[64 71 65 -4 -67 -63 -23 -24 -24 25 0 -38 -4 -3 -69] -> (74)
[-80 11 -80 2 47 -32 -29 -16 -22 -44 1 20 -5 2 -57] -> (182)
[-3 54 -3 -2 -13 -67 -25 -19 -22 -5 0 -10 -4 -2 -73] -> (26)
[64 71 64 -4 -67 -25 -23 -33 -24 25 0 -38 -2 -3 -69] -> (117)
[-79 -117 -80 1 37 30 -32 -32 -32 -69 0 8 -5 1 56] -> (52)
[64 71 65 -4 -67 -63 -23 -24 -24 25 0 -38 -2 -3 -69] -> (185)
[-41 22 -42 -3 16 -52 -27 -18 -23 -26 0 5 -6 -3 -55] -> (155)
[-11 -38 -11 1 -15 -7 -28 -30 -29 -25 1 -17 -3 1 7] -> (91)
[-44 -116 -44 3 6 37 -31 -36 -34 -54 1 -10 -3 3 67] -> (46)
rest: [-32 -29]  [-16 -22 -44 1 20 -5 2 -57]
both (46) (155):   [-3]
key -> tag
[-28] -> Z176
[-32] -> Z978
[-55] -> Z25
[-31] -> Z390
[-54] -> Z238
[-22] -> Z244
[-23] -> Z898
[-27] -> Z618
join (46) 7:   Z390

[-30 -14 -31 -41 -37 1 0 22 -7] -> (109)
[-73 -14 -31 -41 -37 1 0 -49 -3] -> (102)
[-29 -15 -30 -43 -38 14 2 -63 0] -> (112)
Table of tags by key:
[21] -> Z805
[-63] -> Z730
[-48] -> Z285
[-64] -> Z89
[22] -> Z954
[-14] -> Z302
[-49] -> Z242
join (102) 8:   Z242
find: [-73 -14 -31 -41 -37 1 0 -49 -3]  (102)
both (102) (112):   [0]
(109)  [-30 -14 -31 -41 -37 1 0 22 -7]

[3 3 51 15 6 15 -35 9 8 5 20 5 22 5 17 -4 6 23 -9 5 3 -3 7 0 -8 7 -4 9 -30 12 -3 16 -2 5 -7 7 -5 -3 -4 -14 -2] = (206)
[1 0 99 53 -56 3 -76 3 -1 0 50 11 56 0 -71 -5 -1 12 -53 -2 2 2 -1 8 1 -4 3 -67 -9 -5 9 -2 56 -4 2 -3 -49 1 27 1 -2] = (118)
[-8 7 99 53 -56 2 78 -10 8 3 -3 12 -1 -21 -2 12 5 4 12 9 -6 13 5 -2 7 7 13 4 56 -3 -12 5 -24 5 12 9 15 0 16 -6 -9] = (171)
[5 -12 57 11 -34 6 -45 4 -13 -13 26 -11 30 9 -50 2 -15 28 -40 -10 6 -11 -15 -10 5 -17 -9 -45 -77 -48 9 31 31 -12 -7 -10 -35 4 7 -2 7] = (131)
[-3 0 -119 -21 35 0 80 6 1 -3 -18 5 -20 6 38 -6 -3 -17 33 2 0 6 -2 -11 -3 2 3 38 80 40 -1 -14 -70 -2 6 3 24 0 -8 -7 2] = (75)
[-16 4 1 -3 -9 3 -19 15 0 1 1 7 -4 12 1 -7 0 -2 -9 4 16 6 -3 0 -9 0 3 -6 -9 -6 9 -2 -13 1 5 5 8 -2 -1 -6 14] = (137)
[-1 -9 69 -67 69 8 -70 -1 -2 -2 -72 -9 -77 -1 78 3 2 -74 63 -7 -4 -16 -2 13 3 -7 -3 79 -31 76 -6 -73 39 -1 -6 -6 27 -2 -39 1 3] = (104)
[-6 -3 47 -8 -14 -34 -57 -6 -1 -2 -7 -4 -4 -14 -15 -4 0 0 -17 -3 -13 -7 -2 -5 2 -1 -13 -20 -43 -16 1 -4 19 0 -11 -3 -6 2 -13 1 -3] = (94)
[5 1 -57 59 -64 16 84 2 1 -3 66 8 70 3 -83 2 -2 71 -63 4 12 7 0 -15 3 2 6 -79 38 -80 7 66 -29 -1 7 4 -22 5 41 8 8] = (86)
[4 -4 76 -40 38 17 -63 1 0 2 -37 -14 -38 1 53 4 3 -39 27 -7 11 -10 -1 0 -1 -3 -19 51 -42 50 4 -36 45 2 -21 -9 8 3 -13 8 2] = (161)
[1 4 -65 -36 32 -10 35 3 8 6 -43 3 -44 0 39 -6 5 -44 38 4 7 3 7 1 3 5 2 36 66 40 7 -36 -27 4 1 5 34 5 -21 13 1] = (209)
rest: [-9 -6 9 -2]  [-13 1 5 5 8 -2 -1 -6 14]
rest: [99 53 -56 3]  [-76 3 -1 0 50 11 56 0 -71 -5 -1 12 -53 -2 2 2 -1 8 1 -4 3 -67 -9 -5 9 -2 56 -4 2 -3 -49 1 27 1 -2]
(94)  [-6 -3 47 -8 -14 -34 -57 -6 -1 -2 -7 -4 -4 -14 -15 -4 0 0 -17 -3 -13 -7 -2 -5 2 -1 -13 -20 -43 -16 1 -4 19 0 -11 -3 -6 2 -13 1 -3]
find: [4 -4 76 -40 38 17 -63 1 0 2 -37 -14 -38 1 53 4 3 -39 27 -7 11 -10 -1 0 -1 -3 -19 51 -42 50 4 -36 45 2 -21 -9 8 3 -13 8 2]  (161)
(131)  [5 -12 57 11 -34 6 -45 4 -13 -13 26 -11 30 9 -50 2 -15 28 -40 -10 6 -11 -15 -10 5 -17 -9 -45 -77 -48 9 31 31 -12 -7 -10 -35 4 7 -2 7]
Table of tags by key:
[-16] -> Z214
[-4] -> Z338
[-15] -> Z231
[38] -> Z699
[39] -> Z210
[-3] -> Z159
join (94) 15:   Z231

[-20 7 -1 -3 -46 23]  (136)
[-8 13 60 10 38 -5]  (69)
[-6 -22 -109 -1 -68 15]  (150)
[-2 12 60 -38 32 19]  (20)
[-20 7 -1 -3 3 7]  (87)
[46 -20 23 9 7 -49]  (81)
tags:
[8] -> Z458
[-69] -> Z785
[-20] -> Z584
[-46] -> Z884
[38] -> Z70
[-68] -> Z335
[-45] -> Z909
[7] -> Z736
join (136) 5:   Z884
rest: [13 60]  [10 38 -5]

[-5 27 4 36 7 -7 -3 -2 -5 -10 7 14 -24 -19 13 4 5 1 -39 -39 -6 -9 11 12 -2 -14 -3 0 -3 -5 13 -1 -22] = (191)
[-5 27 4 36 -1 -7 -3 -2 -5 -10 7 14 -24 -19 13 4 5 1 -39 12 -6 -9 11 12 -19 -14 -3 0 -3 15 13 -1 -22] = (192)
[44 -34 44 78 13 -9 -31 -2 -4 -27 59 42 -54 -39 51 13 9 99 -2 30 -69 -9 78 23 24 -100 -13 0 -40 -10 51 -9 -73] = (103)
[-13 -7 4 36 7 -7 -27 -2 -25 25 7 -11 -24 -19 0 4 9 4 -3 12 -6 -9 11 12 -2 -14 -3 0 7 -5 13 -1 -22] = (114)
[-6 -7 1 4 7 -7 -16 -2 -5 1 -19 11 -11 -5 4 4 9 4 -8 12 -6 -9 -4 4 -2 9 7 0 -3 -5 11 -1 -4] = (111)
[-5 -7 4 36 7 -7 -27 -2 -5 -10 7 11 -24 -15 10 4 9 4 -25 12 -17 -9 11 12 -2 -12 -3 0 -3 -5 13 1 -22] = (153)
[-49 -41 20 38 7 2 -34 5 -5 -40 7 11 -24 -19 1 4 9 4 -8 63 -3 16 11 46 -2 -14 31 26 -7 -5 -31 -1 -51] = (160)
[-5 -7 4 36 -4 -7 -27 -2 -5 -10 7 11 -24 -19 10 8 9 22 -8 12 -17 -9 22 12 -1 -28 -3 0 -16 -5 13 -1 -22] = (29)
[-5 -7 4 36 7 -7 -19 -2 -5 -10 7 11 -24 -19 10 4 9 4 -8 12 -6 14 11 12 -2 -14 -3 0 -3 -5 13 -1 -22] = (55)
[2 5 4 36 -27 -7 -27 -2 -5 -10 7 11 -24 -32 87 4 -21 -17 -74 12 -7 -24 11 12 -39 -14 -3 0 -3 -5 40 1 -22] = (141)
[24 -13 8 54 7 -7 -27 -2 -5 -10 27 44 -34 -19 35 4 9 64 -8 32 -32 -9 13 12 -2 -36 -3 0 -22 -5 31 -1 -22] = (149)
find: [-5 27 4 36 7 -7 -3 -2 -5 -10 7 14 -24 -19 13 4 5 1 -39 -39 -6 -9 11 12 -2 -14 -3 0 -3 -5 13 -1 -22]  (191)
find: [-5 -7 4 36 7 -7 -27 -2 -5 -10 7 11 -24 -15 10 4 9 4 -25 12 -17 -9 11 12 -2 -12 -3 0 -3 -5 13 1 -22]  (153)
key -> tag
[-30] -> Z926
[-31] -> Z431
[-27] -> Z36
[23] -> Z964
join (103) 7:   Z431
find: [2 5 4 36 -27 -7 -27 -2 -5 -10 7 11 -24 -32 87 4 -21 -17 -74 12 -7 -24 11 12 -39 -14 -3 0 -3 -5 40 1 -22]  (141)
find: [-49 -41 20 38 7 2 -34 5 -5 -40 7 11 -24 -19 1 4 9 4 -8 63 -3 16 11 46 -2 -14 31 26 -7 -5 -31 -1 -51]  (160)

[22 -12 -7 51 60 -17 68 0 -25 89 -26 1 -50 -63 -26 120 27 72 73 -5 46 54 84 -106 23 33 24 -5 1 -10 47 -2 -42 -53 55 -82 46 -11 -33 127 0 2 -4 51 86 -7] -> (77)
[57 62 1 -37 -5 -10 19 29 89 -23 -20 3 -73 0 -65 -37 -77 66 10 -45 -9 81 41 27 -6 47 -59 -53 63 52 21 58 39 2 -52 62 46 -11 -34 26 -14 27 18 -40 14 -32] -> (59)
[22 -12 -7 51 -25 -17 68 0 -25 -86 -26 1 -50 -63 -26 120 27 72 73 -5 -6 54 84 -106 -38 33 24 -5 1 -10 47 -2 -42 -53 55 -81 27 -11 -33 127 0 47 -4 51 86 -7] -> (67)
rest: [-53 55 -82]  [46 -11 -33 127 0 2 -4 51 86 -7]
rest: [46 -11 -33]  [127 0 2 -4 51 86 -7]
find: [57 62 1 -37 -5 -10 19 29 89 -23 -20 3 -73 0 -65 -37 -77 66 10 -45 -9 81 41 27 -6 47 -59 -53 63 52 21 58 39 2 -52 62 46 -11 -34 26 -14 27 18 -40 14 -32]  (59)
(59)  [57 62 1 -37 -5 -10 19 29 89 -23 -20 3 -73 0 -65 -37 -77 66 10 -45 -9 81 41 27 -6 47 -59 -53 63 52 21 58 39 2 -52 62 46 -11 -34 26 -14 27 18 -40 14 -32]
(77)  [22 -12 -7 51 60 -17 68 0 -25 89 -26 1 -50 -63 -26 120 27 72 73 -5 46 54 84 -106 23 33 24 -5 1 -10 47 -2 -42 -53 55 -82 46 -11 -33 127 0 2 -4 51 86 -7]

[61 -8 113 45 -34 -54 19] : (14)
[-61 -6 55 42 -25 -53 18] : (140)
[-61 -27 42 15 44 -29 23] : (64)
[6 -6 -5 43 15 18 -6] : (22)
[74 -62 75 6 64 -54 -53] : (48)
both (48) (14):   [-54]
rest: [74 -62 75]  [6 64 -54 -53]
both (140) (48):   [-53]
both (64) (22):   [15]

[-11 41 -51 50 62 65 106 58 1 -8 -121 -22 -45 17 -78 26 87 4 90 -6 107] -> (68)
[-11 41 -51 50 62 65 111 58 1 -8 -121 -22 -45 17 -78 26 87 4 90 -6 2] -> (31)
[-1 40 -43 37 62 60 85 62 -4 -4 -107 -20 -33 107 -68 28 69 10 85 -4 91] -> (126)
(31)  [-11 41 -51 50 62 65 111 58 1 -8 -121 -22 -45 17 -78 26 87 4 90 -6 2]
both (126) (31):   [62]
tags:
[17] -> Z33
[62] -> Z535
[58] -> Z48
join (68) 8:   Z48
(68)  [-11 41 -51 50 62 65 106 58 1 -8 -121 -22 -45 17 -78 26 87 4 90 -6 107]
find: [-11 41 -51 50 62 65 111 58 1 -8 -121 -22 -45 17 -78 26 87 4 90 -6 2]  (31)
find: [-1 40 -43 37 62 60 85 62 -4 -4 -107 -20 -33 107 -68 28 69 10 85 -4 91]  (126)
(126)  [-1 40 -43 37 62 60 85 62 -4 -4 -107 -20 -33 107 -68 28 69 10 85 -4 91]

[37 -8 36 17 -11] -> (3)
[36 3 36 18 -5] -> (165)
[16 -4 -9 2 -3] -> (76)
[60 36 4 13 28] -> (166)
[0 -1 30 17 -2] -> (61)
[36 3 32 2 -4] -> (49)
[19 -11 -50 -32 -6] -> (130)
rest: [36 18]  [-5]
both (49) (166):   [36]
(3)  [37 -8 36 17 -11]
rest: [60 36 4]  [13 28]

